One turn sends every row of this set to another row. A few are shown first. Where does it send the rows asked after them?
deden: [-18   4   1  -7  -5  18   5 -46  14  -5  37  -9 -11  -2 -21  30  17]
badi: [ -5 -16  25  -6  -1   1  -1 -17  -9  30  20 -32  -5  -8   5   5  -7]
loma: [-15 -31  24  -8  -7  10   2  -3   9  14  23 -16 -13 -12   1  33  24]
niku: [-23  -2  14   9 -30   1   2 -53   2  19  61 -12  -7 -10 -25 -14  12]
Gok: [-56   5  12  -1 -26   8   8 -30  -4  12  26  -6 -19 -20 -14  23  24]
luba: [-32 -14  10   2 -21 -13  -9 -35 -16  21  38   9   1 -21  -5  -8  33]
Semus: [-34  -4  38 -19 -23  24  13 -21  20  -5  36 -25 -12 -10 -34  20  19]
tekal: [-22 -20  26   5   1  25  11 -24   6  10   8 -12  14 -26   4  -2  40]
vunoz: [-54 -11  40   9 -12  24  -5 -36   6   8  31 -30  20   2 -19 -11   8]
bosu: [-10 -24  28  12 -13  -4  -7 -16 -10  35  27 -31  -6  -7   6   3   0]
lubo: [-20 -13  28   1   5  26  -2 -23   5  28  17 -26  34 -10  -2 -14  21]
mef: [-47  -1  29 -11 -14  16   1 -36  15  22  22 -26  38  -8  -6  -3  15]
zitop: [-15  -8  22  11 -28  -7 -17 -40 -19  39  35 -22  -9  11  -5  -5  29]
peb: [-47 -11  22 -15 -16   5 -24 -35 -12  25  32  -5   3  13 -14   9  46]
vog: [  6 -24  16  -5 -13  23  -5 -18  13  34  18 -24   7  11 -26 -13   7]
Nufa: [ -2  11   5  -4   0  17  -9 -13  -5  13  26 -10  -8  -8 -17  32  32]
Bovet: [-40 -10  22 -17 -19  11  13 -13  23  -7  38 -30  -7  -9 -23  22  21]
goza: [-49  -7  28  -7 -18  15  13 -37  15   4  13 -12  19 -24   1   9  35]
Mebu: [ -2 -16  18 -12 -14   8   2 -39   0  11  36   7   7 -20 -28 -28  23]
kibul: [-46  -3  20 -16 -20  17  -9 -44   9  31  27 -26   3  21 -22  12  -1]
kulor: [-56 -13  40   5 -23  22  -2 -19  12   6  32  -3  15 -26 -15  15  25]
sev: [-11   1  -4  -3 -24  -8   0 -47  17   7  33 -26   6  11 -15   9   4]
geb: [-18 -23  46   5 -23  16  -2 -14   3  14   5   1  10 -30  -2   4  27]
tugu: [ -3  -8  36 -13 -24  20 -17 -24  -6  32  25  -7 -14   8 -21  17  50]
lam: [ -6   4  32  13 -16  30 -17 -43   4  34  34  11 -14   3 -24   2  12]
badiv: [ -4 -15   8  10 -19  13  12  -4   0  14  18  -4 -15 -30 -18  -2  32]
Foduk: [-25   8  22  19 -48   2 -11 -29  11  16  30  -6 -12   9 -27  -4  39]
kez: [-24  -2  30  -5 -20   4  10 -37   8  14  43 -34   0 -13 -22  -9 -19]
digo: [-17 -13  30 -30  -9  25 -13 -38   4  15  30  -6   9  15 -38 -11  35]
nefi: [-15 -21  47   8 -12  18  -4 -30  -3  17   3 -26  15  -2  -6 -22  10]
ril: [-20  28  35   6 -32  17 -18 -31  -4  30  28  -4 -10   6 -32  -2  22]
Nen: [-20 -25  36  -2 -16  16  -4  -1   3  15  20 -22 -18  -4  -6  31  38]
pufe: [-30   4  23 -15 -12   3  10 -25   5   9  36 -45   1  -5 -21  -6 -11]
dulo: [-10 -16  20  27 -32  14 -10 -41  18  20  36   9 -17   5 -18   1  28]
fezaf: [  5   8   0  -1 -19  -8 -14 -14  -2  24  23 -27   9   5 -11  11  19]
Lup: [-11  -3  29 -14 -26  28   4 -38  15  12  51   4 -11 -14 -41   8  33]

kibul turns into Gok
niku turns into Lup
Now find these:
Foduk turns into dulo
luba turns into Mebu
lubo turns into mef
Bovet turns into loma
fezaf turns into sev
vunoz turns into kulor
kez turns into Semus

